In the data rows, the value 128 means zero.
Here are some points:
[146 162 118 108  93  92 132 191 129  76 142 106 135 131 100 113 148  95 125 129 131 140 143 111 137 113 166 125 100 157  79 114]
[ 98 110 165 137 180 190 129 101 104 175 110 175  76 150 136 110 153 159  94 106 105 165 150 119 128 151  44 143 156 101 121 131]
[ 98 123 128 129 129 137 134 138 111 149 149 133 146 124 100 141 125 102 144 147  98 133 115 135 109 133 147 133 125  89 128 120]
[121 142  92 139 128 139 185 123  99 152 116 123 153 153 150 146  95  82 108 190 128 152  69 100  99 124 126 125 149 153 127 101]
[137 135 101 122 147 134 186 152 107 166 158 104 133 140 124 109 128  68 109 188 148 194  81 121 102  92 109 123 116 170 135  66]
[ 98 114 147 108 162 165  84  79 140 131 126 140 126 135 141 122 150 160 120  78  90 107 167 125 159 143 117 129 152  85 118 176]
[ 94 148 147 126 105 151  92 138 124 150 109 118 147 155 175 114 132 156 129  79  71 114 150 123 160 140 106  87 142  96 127 164]
[120 123 118 148 119 136 141 137 152 113 146 121 141 147 167 118  91 129 118 135 153 112  96 132 107 130 132 126 142 136 116 122]
[153 145 153  76 107  80 140 117 164  57 142 158 118 120 111 131 172  96 145  69 154 121 184 160 142  99 154 141  82 117 116 168]
[174 124 144 122  95 102 101 121 145  89 153 128 106 132  94 115 146 126 145  80 144 135 179 140 124 139 104 135  74 124 128 147]
[116 128 143 125  97 118 139 128 114  96 140  99 118 131 156 128 123 130 157  95 104 115 124 115 139 135 121 112 115 123 113 140]
[114 140 109 152 113 121 163 158 114 130 111 118 149 130 159 125 112 114 119 139 125 152  84 116 138 136 118 121 143 139 107 101]
[108 145 140 165  86 123 137 156 110 133 109  96 151 142 121 155 119 146 137 118  95 102 123  86 126 153 104 106 136  92 140 131]
Then 23 other points, each followed by its number:
[ 98 144 133 117 164 145  96 100 128 149 124 136 122 115 121 113 121 147 124 115 101 115 144 131 164 140 124 133 157 109 112 151] 0
[ 93 100 139 124 145 173  65  84 144 142 116 184 123 141 154 101 135 168 109  80  80 111 159 142 192 141 103 140 160 114 117 180] 1
[143 109 186 165 142 129  86 105 145  96 144 149 107 159 122 108 133 150 121  90 156 102 198 146 121 112 124 127 118 102  93 182] 2
[228 146 122 104  87  66 129 144 180  54 132  84 156  90  79 144 145  68 121 155 157  79 135 151 146 115 170 149  91 145 105 143] 3
[101 119 153 124 143 170  82 109 143 135 106 157 119 154 144  97 141 175 114  86  93  94 146 124 145 148  77 142 172 100 148 182] 4
[179 126 138 100 105  72 135 152 129  66 145 139 111 114  94 138 169 121 140 102 146 136 146 126 158 115 145 144  98 140 121 132] 5
[123 113 127 116 121 161 166 104 159 127 150 134 153 149 151 134 132 117 119 137 128 137 121 139 124 141 133 133 131 106 126 144] 6
[104 150 145 129 184 159 206 108 100 201 110 130 101 106 199 129 127  84  89 145  92 198  94 116  97 116  69 143 154 143 118  85] 7
[ 81 116 120 130 135 164 149 131 137 139 137 145 147 137 135 116  95 148 142 150 136 151  80 136 113 107 138 118 141 151 154 101] 8
[153 105 136 116 134 129 117 107 126 120 122 187 120 122 117 139 165 152 137  93 129 145 164 138 134 123 125 143 107  93 119 165] 9
[164 120 126 163 109  87 118 120 136  91 178 125 154 125  76 138 132 107 151 133 151 124 146 155 139 125 185 126  99 127  96 139] 10
[106 109  95 150  96 164 145 133 134 130 119  96 173 154 159 102 109 109 126 180 106 145  91  97 123 134 162 117 156 148 138  80] 11
[ 97 146 145 107 130 145  80 118 127 123 107 127 120 137 163  92 148 125 119 104  58 129 130 136 127 151 109 112 147  96 121 165] 12
[136 134 129 132 141 108 111 123 102 128 114 145 117  95 118 150 143 142 145 124 122 133 120 116 130 126 115 108 120 122 105 133] 13
[117 130  82 132 106 145 153 154 122 104 129 121 155 161 163 114 116 130 110 143 160 151 108 134 113 126 162 119 116 160 137 106] 14
[ 90 143 121 129  98 158 130 147 129 142 109 101 166 102 117 125  91 142 101 188  83 136  68  93 141 165 148 124 184 135 129  95] 15
[ 67  88 125 127 116 166 155 133 134 139 119 161 139 167 151 134 113 151 136 142 111 131  92 110 116 148 139 125 149  96 170 131] 16
[147 163  89 112  89  90 114 173 135  86 147 117 166 125  91 145 137  94 141 139 109 135 110 124 113 121 173 118 116 140 126 118] 17
[115 111 119 156 126 126 148 137 100 136 134 133 130 128 145 147 126 122 152 155 133 153  95 126 112 127 139 108 121 130 119 105] 18
[159 114 139 154 148 112  91 110 106 137 161 134 104 107 107 122 142 149 141 115 128 124 143 161 142 128 134 115 121 124  93 123] 19
[154 155 144 110 123  87 123 133 126 122 137 127 109  99 123 145 153 117 143 116 118 144 174 128 132 135 129 147 110 107 113 142] 20
[116 114 147 146 140 145 150 119 135 112 123 150 122 148 171 127 122 130 113 121 130 117 122 122 119 140 131 149 126 116 141 136] 21
[125 137 141 129 166 186 213  69 111 180 105 138  91 122 202 158 148 114  95 148  92 186  87 128 119 119  86 156 144 145  89  89] 22
Which two of these numbered points are nearest to each point below, looking only along the 6 directions in which the first points spread most? Their numbers follow each, nearest first.
[152 115 130 134 163 111  94 124 113 135 110 159  95 103 128 158 150 160 136 120 161 126 145 134 130 127 111 155 116 119 135 141] > 19 9
[184 139 126 136  81  80  98 162 147  60 129 104 147 128 107 122 170  78 119 146 144 104 140 116  98 117 171 128  61 135 145 137] > 3 10
[151 195 132 121  73  83 109 158 129  99  80 102 164 103 144 154 143  88 145 166 104 113 122  92 127 124 195  99 117 177  94 118] > 17 14
[130 142  91 157 123 118 135 158 123 138 127  96 156 138 129 126  77  88 123 181 149 123  82 132 119 130 139 124 127 167 131 101] > 11 14
[114 110 148 149 125 137 160 140 136 161 118 143 139 169 131 140 138 149 127 147 127 134 113 117 113 158 124 128 138  97 158 146] > 16 21
[178 128 135 119  82  98 132 123 179  82 170 100 146  98  95 161 140 111 152 154 140 109 140 145 132 140 159 137 120 134 109 137] > 10 3
[148 183 145 109  74  87 103 147 143  80  93  93 174 103 140 164 113 112 146 154 132  86 134 101 148 135 162  98 131 146  90 152] > 17 10
[134 116 113 107 106 127 159 167 116  77 136 117 127 140 143 107 111 112 117 158 143 182  98 108 119 136 144 126 112 173 138  91] > 14 18
[118 163 120 111 124 142 143 127 113 170 133 115 147 103 115 140 102 120 123 195 116 159  83 121 121 137 121 113 148 144 135  93] > 18 8
[168 141 123  99  93 107 103 134 128  92 103 124 132 126 115 137 138 111 108 116 115  87 153 112 139 135 164 131 139 128 127 142] > 20 13
[138 146 134 122 142 120 134  98 145 122 123 128 134 104 110 167 130 137 140  98 127 123 140 152 152 129 117 132 119 129 102 147] > 19 13
[108 138  89 122 125 131 180 134 112 182 114 117 144 107 129 151  98  96 119 201 117 177  82 121  98 101 144 149 128 166 123  77] > 11 18
